These are runs of 7 systems, one row a step. Runs of the same system follow the same rule from any start.
L, trace 1 (8 x 20):
[[ 13  -9  16   1 -26   0  17  27  27  14 -11  13 -21  -8 -38  42   2  18
   39  20]
 [ -4  -7  17  20  -7  -2  22 -13  -5  13   7 -47 -12   5  13 -16  -3 -49
   37  27]
 [ -3 -21 -16  15  31 -14 -22 -23 -19 -20  -6   5 -23  26  30  -5 -22 -29
  -39 -22]
 [-20 -15 -20 -37  19  14  22  23 -21 -16  -3  31 -10 -17 -13  18   1  40
   -8 -31]
 [  0  11  30   1 -35  -8  29  25  12  33  11 -34  12 -19   1   7  22  23
   15 -30]
 [ 29 -11  26  37 -25 -22 -14  -7  31   4 -19  -8 -27  22  -8  27 -15 -33
    9  16]
 [-19 -25 -19 -12  37  13  16 -11 -25 -17  -5   6 -33  11   1  -7 -14 -35
   29  32]
 [-29  -6 -13  -3  24  -2  17  -1 -32   1  22 -18  10  -9  38 -15   6   8
  -34 -50]]
J, trace 2 (8 x 20):
[[-17   5 -41 -14  38  32  -2  12 -11 -18  15  12  15  -3  24 -44  12  13
  -11 -11]
 [  4  23  24 -10 -20  -2   4  38  30  32  22   1  15  -1   8  -3  37  32
   16 -28]
 [ 28  -1   4  20 -32 -13 -13  -4  15  12 -19  11  -2 -12 -45  35 -10  22
    0  37]
 [ -6  -7 -14  12  13   9   2 -34 -16 -12  -1 -19  -1  -1  -2 -23 -17 -40
   23  61]
 [-23   0  -5  21  30 -13 -14  -8  -6  13  36  -8   8  20  53 -18  10 -16
  -26 -24]
 [  8  10 -27 -14   7  10 -16  27   6  -1   2  35  16 -10  -8  -5  17  57
  -32 -28]
 [ 15  15  13 -17 -27  17  18  25  20  15  -7  -5   5 -12 -32  -6  20  16
   52  31]
 [  6  -8  20  47 -19 -28  -5 -28  10  22   8 -27  -4   3  -2  26 -15 -29
    2  37]]
N, trace 3, 8 rows:
[[ 24   6 -27  37 -13  -4 -29 -20   4   4  -4  -4  31 -19 -14  -7  -9  25
  -48  19]
 [ -5  20 -20 -12  15  36  -9  -3  16 -17   8  10  26  -4  -4 -37   3  -7
   30  52]
 [-15  21  22   3   2  -8 -13  22  40  27  44  27  22  10  17  18  25  19
   17  -2]
 [ -5  -2 -17  -2  -9  -4   2  -5 -11   6   4  18  24 -36 -34  34  -5  55
  -26  13]
 [ 21  17  -7 -18  -7  -3 -12 -13 -23  25  -4 -12   6  -5 -22 -40  21   4
   22  53]
 [ 15  23  -1  44  -7  -5 -35   2  41  18  25  -3  31  12  24 -20  12   1
  -17   8]
 [-22  10 -24  -3  12  32   1   0  23 -30  17  32  41 -26 -12  18 -16  28
   -5  23]
 [-11  15  17 -40   0  -9   2  11  -6  33  17  20   2  -1 -17   5  33  23
   42  30]]
J, trace 4, 8 rows:
[[  3 -25 -13  -7   0  11  27   4 -14   0 -20   2 -33 -13 -39  17  -8  -2
   42  43]
 [ -7 -12  10  32  -4 -12  21 -22 -21   9   7 -59  -5   0  28 -18 -11 -39
   -6  -8]
 [ 11  10 -11  -7  14  -7 -41 -11  -2 -26 -11  24   6  22  20 -14  -6   1
  -54 -38]
 [-11   7  -5 -35  11  38  15  40  28 -24   1  37  -2  -2  -8   1  10  21
   34  -7]
 [-11  -3  39   4 -35 -19  36   4   3  29  12 -28   1 -20 -13  40   2   6
   25   0]
 [ 24 -16  -9   8  -5 -29 -22 -38 -38   0 -32  -9 -22   7 -22   1 -18 -15
  -31  19]
 [ -5  -9 -25   3  33  32   2   9   3 -31  -6  -2 -16  17  27 -44  -8 -35
   11  -5]
 [-21  17  24  -1  -7   4  11  20  29  -5  27   0  30  -2  32  17   8  17
  -11 -56]]
A, trace 5, 8 rows:
[[ -7  33  -9 -16 -10  26  -3   0  17 -18  11   9  61 -28 -10 -10   4  36
  -10   9]
 [ 39  22   0  24 -26  -4 -38 -17  23   7 -14  -5  19   5 -17 -22  -1  -5
   -3  43]
 [  1 -19 -34  37  23  16  -4   6  16  11  12  16 -15   0  -8  -1  -4  -6
   24  60]
 [-36   8 -27  -3  29  21   6 -24 -14 -19  31  -2  41 -18  18 -18 -10   0
   -6  27]
 [  9  34  -5  -1   7  -2 -51 -12  18  -5  13  26  36  18  19 -25  10   9
  -33   1]
 [ 24  12 -19   7 -12  23 -16  25  41   1  -5  31  10  -9 -30   0   7  34
   13  33]
 [  1   4 -16  20 -12  18  12 -21  -1   0   3 -30  25 -28 -17 -18 -10  -8
   20  60]
 [ -6  -1 -21  36  31  -8 -35 -29   4   4  24   6   9  20  28 -17 -10 -28
  -17  38]]
K, trace 6, 8 rows:
[[ 19  32  34 -34 -46 -11  -2 -16 -12   0 -23 -23  26 -11 -20 -10   9  10
   -2  -8]
 [ 16  -8  14  36  -4 -19 -21  20  39  36  14  17 -29  28   4  21  13 -10
   20  16]
 [-21 -36 -28  34  15  17  33 -11 -13 -26   0 -18  -8 -24   4  21 -35 -10
  -13   0]
 [ -1  22  11 -49   4  -4  -9 -25 -39 -11 -11 -17   8  15  14 -52  13 -22
    1  -8]
 [ 10   3  -8 -11  13  -5 -25  39  22  20   8  52 -15  16  -5  11  26  38
   -3 -16]
 [  4 -12   1  26 -36   9  35   1   9  -9 -11 -29  16 -41 -26  32 -23  21
   -9  -6]
 [  5  12  34   8  -9 -25 -13 -29  -4  15   5 -33  -3  28  21 -19   2 -52
   16  18]
 [-12 -27 -35   5  48   7 -12  16   0  -7   5  43 -36  21  14   4  -3  -3
   -7  -3]]
K, trace 7 (8 x 20):
[[-35  -4 -36  -8  28  38  23   0  -5 -31  18   9  30 -27   7  -5 -13  15
   -3   8]
 [  0  43  17 -46 -15  -1 -19 -20  -8  -3   4   6  45  -7 -13 -21  15  16
    6  20]
 [ 17   6  -6  27  -4   1 -24  19  47  23  16  32   4   6 -17  17  11  19
   19  44]
 [-19  -8 -20  42  -1  26  25 -16  15 -17  15 -26  30 -32   1  10 -29 -10
    4  31]
 [-15  27   6 -27  20   4 -20 -33 -11 -16  14   0  26  18  22 -36   2 -31
   13  30]
 [ -5   7 -27 -21  26  22 -17  24  17  -4  10  57   3   2 -13  -2  15  34
   10  21]
 [ -4  15  -6   8 -27  20  25   0  13  -1  10 -20  48 -45 -24   9  -3  35
    4  20]
 [  5  24  23  21 -12 -16 -31 -30  24  12  21  -7  29  15   9  -5   1 -27
   10  45]]
Q, trace 8 (8 x 20):
[[  5  22  11 -13 -26   9  -8   4  30 -26  -5  21  40 -18 -18  27  -9  35
  -25 -21]
 [ 14   7  18  -9 -29  -9   4  -9  -1  18 -13  -3  -3 -12 -44  16   4   5
   37  55]
 [  3 -27  -7  39  17 -22  -5 -14 -15  29   8 -18 -40  22  16  -6  -1 -40
   10  26]
 [ -7 -14 -29  -3  32  18   0   7 -17 -31  -7   2 -14  11  31 -31  -8 -11
  -31 -44]
 [-15  28  12 -39  -9  20  13  28  16 -13  13  12  36 -15   3  -1  18  40
    2 -36]
 [  8  12  25  19 -37 -19  -9 -10  26  19   7   1  23 -15 -28  44  -5  18
    4  27]
 [ 22 -20 -10  16   0 -12  -9 -26 -23   3 -27 -11 -36   9 -23  -7 -15 -32
   12  50]
 [-12 -15 -18  -2  37   9  10  17 -18   7   9  -8 -33  22  35 -41  17 -23
   12 -20]]
S, trace 9:
[[ 42  -8 -17  48 -33  -3  -7  -1  11   9 -27 -24  -2 -19 -26  -2 -10  14
  -24  10]
 [-12  -5  -6  21   2  36  22  -9  25 -37  -2 -16  11  -6   1  -5 -29 -37
   31  35]
 [-34   1  15 -19  39 -11 -14  -9   0  -7  29  29  -5  33  36   9   2 -27
    6  -8]
 [ -1  -3 -16 -28  14 -14  -7  22 -26  23   5  32 -10  -4  -9   7  26  53
  -21 -29]
 [ 31  14   7  -3 -44   2  13   2  -8  14 -26 -39  12 -25 -29 -24  13  19
    8   5]
 [ 15   0   8  54 -17   1 -12 -25  31 -16  -4 -27   9   7  11   3 -30 -41
   -7  21]
 [-30 -19 -25   1  42  23   3   4  13 -34  15  39 -12   9  13  19 -22 -12
    7  12]
 [-23  11  15 -59  17  -9   8  14 -28  21  17  19  -8   8   6  -8  35  18
   22 -16]]
Q, trace 10:
[[  5  -8  25  23 -23 -27   5  -2   5   3  -6 -21  -6   3  15  30 -10  -3
  -36 -57]
 [ 37  -5 -11 -12 -28  10  11  15 -13 -10 -49  -9 -20 -16 -38  -9  -1  25
   -8 -17]
 [  8  -6  18  20 -24   6  37  30  17  29   4 -43 -16  -6   3  -9  17 -10
   43  -3]
 [ 15 -15  20  35 -16 -14  -1  -4  16 -16 -19 -21 -21  19  18  17 -22 -33
  -23 -39]
 [ 18 -10   0 -39 -11  11  20  23 -19 -18 -44   3 -33  -3 -23  -7   2  13
    4 -41]
 [ -2  -7  18  17 -24  -4  39  32   8  39  15 -35  -5 -19   2  13  20  18
   20 -25]
 [ 31  -8   9  41 -35 -12  -3 -15   9 -12 -30 -36  -4  -3  -3   8 -25 -17
  -32 -21]
 [ 32  -6   5 -25 -16  15  14  25  -2 -11 -47  -9 -39  11 -18 -28  10 -11
   29 -16]]
N, trace 11 (8 x 20):
[[-33 -14 -27  12  39  -1  -6 -26 -14  -2  30  25   7  -7   4  22 -15   0
   -4  45]
 [-14  11 -13 -39  30  -5  -9  15 -33  29  22  18   1   5  14 -33  39  30
   -2 -13]
 [ 27  20   4   2 -36   7   4  24  15   8 -12 -20  27 -20  -8 -17  17  39
  -20 -37]
 [ 16  15  15   5 -36  16   1 -18  26 -27 -20 -13  22 -14 -31   8 -25 -13
   22  42]
 [ -9  -6   5  19  21 -17 -25 -11  21  16  26  29 -14  27   8  18  -2 -26
   22  53]
 [-26 -14 -37  14  38  -4  -2   6 -19  23  37  19   8 -10  19   5  13  35
  -32  -8]
 [  0  25  -7 -48  -7  15  10   6 -30  -3  -7 -12  28 -23 -10 -38  22  34
   -3 -19]
 [ 40  27  31   4 -47  -2 -17  10  40   1 -22  -9  11   8 -15  -7   9   1
   15   2]]
L, trace 12, 8 rows:
[[-11 -36  -6  23  25 -12   9 -15 -19  -4  -3  -9 -44  19  18  10 -21 -46
    2   3]
 [-27 -27 -17 -18  27   5  30   3 -36 -19  -4   1 -24  -5  14  11 -10   4
  -18 -45]
 [ -3  -9  19 -11 -17 -11  29  33  -3  15  -4  -9 -15  -9   0  25  15  29
   -6 -62]
 [ 13 -17  33  23 -31 -16  20  19  27  22  -9 -12 -33   4 -14  41  -3 -10
   28  -5]
 [ -8 -28  13  14   9  -7  23 -13 -10  -3  -7 -23 -42  14   6  10 -18 -53
   33  18]
 [-23 -29 -14   0  35  -9  15  -7 -39  -9   3  -8 -31   9  29  -1 -11 -22
  -20 -34]
 [-12 -22  -2 -12   2  -4  27  24 -13  -5  -6   8 -18 -11  -1  32  -2  33
  -23 -60]
 [  8  -9  34  -3 -35 -10  35  30  13  21 -10 -18 -24  -6 -15  31  10  10
   31 -27]]
A, trace 13, 8 rows:
[[  3   6   6 -26   1 -28 -21 -30 -44 -10 -14  -3   6   7   9  -6  -3   5
  -53 -38]
 [ 33  -6  -6   4  -7   4  -5  48  21  11 -18  10 -34  17  -2 -16  23  19
    0 -41]
 [ -8  -9  19  13 -30  20  52  14  18 -10  -4 -35   4 -26 -13  24 -15  -5
   34  -5]
 [ -6  -6  33  -7  -1 -33  -9 -43 -23  -7  -7 -16 -13  23  10  14 -18 -51
   -1   9]
 [-12 -18 -10 -23  35 -19  -9  19 -21  23  11  40 -39  21   7  12  22  16
   -3 -18]
 [ -7   2  -9 -17 -16  16  35  19 -17  -5  -5 -21  21 -37  -8  -2   6  43
  -19 -45]
 [ 37   8  28  19 -38  -9  -8  -7  16 -14 -32 -36  -6  14   3 -13 -10 -32
   -8 -25]
 [ -4 -26  14   6  11  -1  13  21  23   5   0  20 -50  22  -3  30  -2 -25
   46  15]]
S, trace 14, 8 rows:
[[ 31  13  -9 -22 -14  11 -25  12  20 -19 -31  43  -1   0 -38   6   2  30
   -3  12]
 [  5   0  17  12 -19  -8   8  -6  10  31   8 -14  -7  -3 -22  11   6 -13
   49  59]
 [-28  -7 -20  29  25 -15  -6 -40 -24   6  33 -12  25  -8  22   2 -16 -11
  -30  21]
 [  4   5 -40 -25  35  26 -17   8 -18 -25 -13  24  -4   9  11 -50   9   8
  -14  -9]
 [ 18  31  22 -10 -19   6 -13  34  41  22  11  10  12  12   3 -20  35  16
   29  -3]
 [  1  12  15  17 -25 -21 -20 -26  15   3   8  10  33 -15 -24  44 -17  19
  -19  30]
 [  3 -21 -31   1  21   3  -3 -29 -33  -9 -17   2 -23  -2 -20 -10 -19 -21
    9  55]
 [-18   3 -14  12  31   9   6  13  -2  26  38 -14   2  10  40 -43  25 -12
   17   4]]

Which system made each run below?
trace 15:
[[ 18 -18  11  65 -17 -13  -1  12  38  21   5 -21 -21  12  12  22  -8 -22
    1  -3]
 [-24 -25  -3  10  22   8  19 -21 -16 -35  -4 -15 -17   9  25   3 -32 -44
   -7 -14]]
 => K
trace 16:
[[ 28   4 -17  37  -2   8 -34  16  51   4  -2  31  -4  15 -10   2   0   5
    7  35]
 [-37  -4 -19  23  18  14  24   1   6  13  45  -4  28 -28   7  16  -1  14
   17  34]]
 => N
trace 17 (2 x 20):
[[ 26  14 -13  12  -4 -28 -45 -19 -16  36   2   5  12   5 -10 -18  18  20
  -30  28]
 [ 14   0 -38  28  21  29 -18  15  28   3   9  15  -1   7   1 -35   8  -3
   19  45]]
 => J
trace 18, 2 rows:
[[-21  14  29 -17 -17  26  40  19  28  -9  13 -15  18 -14  -2  10   2  -6
   53   5]
 [ -4   1  36  -4 -14 -46 -21 -21  -2  19   4  20  -4  11 -12  55  -4   1
  -10   5]]
 => N
trace 19 (2 x 20):
[[-23 -11  -2 -20   3  -9  42   8 -46  29  16 -28  -1 -28   0   1  17  27
    4 -23]
 [ 30  22  21 -23 -32 -22 -22 -25 -22  -5 -33 -20   8   7  -9 -24   4  -4
  -27 -20]]
 => N
trace 20:
[[ 16 -10 -10 -20  12   0  -3  23 -19  -7 -25   3 -36  20  13 -27  14   3
  -20 -60]
 [ 12 -11  10  14 -29  22  40  19  12 -24 -28 -41 -11 -12   1  -5 -13 -13
   10 -40]]
 => N
trace 21 (2 x 20):
[[ 11  18   4 -30   4 -20 -36 -45 -33  -7 -13   6   9  17  -8 -26  -1 -20
  -10  35]
 [ 18  -4 -35  16  15  28  -8  46  31   9   0  28 -16   7  -3 -24  22  23
   14   6]]
 => K
trace 22:
[[-12 -26 -23  14  31 -31  -8   3 -31  39  21  16 -30   7  12  17  15  20
  -27  -9]
 [ -4  -6 -28 -11   5  29  21  16 -13 -33 -17  -5   8 -24   1 -16  -8  27
  -31 -50]]
 => A
trace 23:
[[-10  -7   0 -30  28  16  10   7 -14 -13  -5   1 -33  26  14 -32   8 -38
   42   6]
 [-11 -14  10  34  -5  -8  19  21  19   7  17 -15  -1  -3  27  29  -4   5
  -24 -58]]
 => J
trace 24, 2 rows:
[[  6  16  22   7 -38  14  24   6  29   7   6 -30  26 -22 -19   2   2   1
   42  33]
 [ 15 -10  27  22  -7 -32 -23 -20   8   4 -12  -5 -31  36   8  15 -12 -47
    2  13]]
 => Q
trace 25 (2 x 20):
[[  1 -12 -21  33  -9   7   3 -10   6 -32 -12  -5  18 -20  -2  23 -34  15
  -51 -28]
 [ 18  13  18 -58 -17  13   9  27   1 -13 -33  14 -18   6 -22 -15  18  10
   31 -18]]
 => L
trace 26 (2 x 20):
[[ -1  22 -21   0   5  37  -2 -13   0 -29   0 -23  37 -11  15 -56  -4 -14
   -2  17]
 [ -1  30  33 -21   1   0 -29  12  45  -6  15  33  15  33  17   2  13 -13
   23  -1]]
 => Q
trace 27 (2 x 20):
[[  2  15  14 -22   9  17   1  22  17  -1   5  -3 -14  28  24 -44  24 -29
   45  -6]
 [-37 -12  -9 -13  24  -5   9  11  -4   6  32  39   5 -12   3  46   1  38
  -13 -16]]
 => K
trace 28:
[[-29  16  24 -39   6 -20   3 -18 -28  30  29   1  16  -3   0   2  21   3
   28  29]
 [ 10  -7 -21  24   2 -31 -26 -15 -20  23   7   8   5 -11  -5  14   1  33
  -60  -9]]
 => A
trace 29:
[[ 17 -12  -8  23 -36   8  23  -8   0 -19 -30 -27   8 -36 -32  19 -28  17
  -19  -7]
 [ 10  12  35   8 -11 -15  -7  -6  10  19   4 -34 -11  30  28 -28  14 -49
   25  -2]]
 => K
trace 30, 2 rows:
[[ -7  20  19 -23 -30   7  25  21   8   5   9 -12  33 -26  -6  11  15  42
    0 -39]
 [ 30   3  25   0 -36 -22 -16 -30  -7 -17 -41 -15 -10   8 -23  12 -23 -21
  -16   2]]
 => S
trace 31 (2 x 20):
[[-25  11  15 -53  25 -25 -18 -14 -33   9  18  32   3  16  15   3  19   8
  -12 -15]
 [ 35  -8 -21   0 -15   0  -8  16  -3   7 -31  23 -16 -13 -45  12   3  44
  -12  10]]
 => K
trace 32, 2 rows:
[[-19   3 -23  31  16  28   5   2  31   2  35   0  27 -13   6  -8  -3  -3
   25  51]
 [-28  20 -16 -10  21  20 -12 -31   0 -25  26  12  49 -12   8 -13 -13  -2
   -3  40]]
 => K
trace 33, 2 rows:
[[-13  10 -16 -40   7  36  26  34   0 -15   3  12  16 -21  -6 -16  16  40
   12 -24]
 [ 16  20  48 -18 -48 -16  12   7  13  21  -7 -20   9  -7 -20  16  15   9
   25  -5]]
 => N
trace 34:
[[  0  21  28  28 -29   3  -2  12  61   5  25   1  35  -5   4  28   0   7
   15   8]
 [-13   3  -2 -13   4 -20 -18 -39 -21   5   8  23  19 -12 -28  30 -13  12
   -7  52]]
 => J
trace 35, 2 rows:
[[-14   0  -4  -1  19  -1  14  32  -4  47  36  -4 -10   3  19 -23  40  10
   33   5]
 [ -7  -5   6  51 -16  -8   0 -23  22 -16  12 -18  27 -11  11  35 -33 -10
  -32  -5]]
 => L
trace 36:
[[-12 -33  -3  17  -1   7  42  21  -6 -11 -11 -21 -26 -12  10  22 -14   0
   -8 -53]
 [ -1   1  34 -34 -12 -35   5 -23 -43   4 -18 -22 -15  12   7  -3   4 -20
  -13 -36]]
 => K
trace 37, 2 rows:
[[  5  22  -3  -8  -2  42  -4  19  47 -30   0  22  22   1  -8 -16   0  -2
   37  29]
 [-30   0  40 -14   6 -18  -1 -18  12  -4  22  18  -1  18   6  46 -12 -27
   29  21]]
 => Q
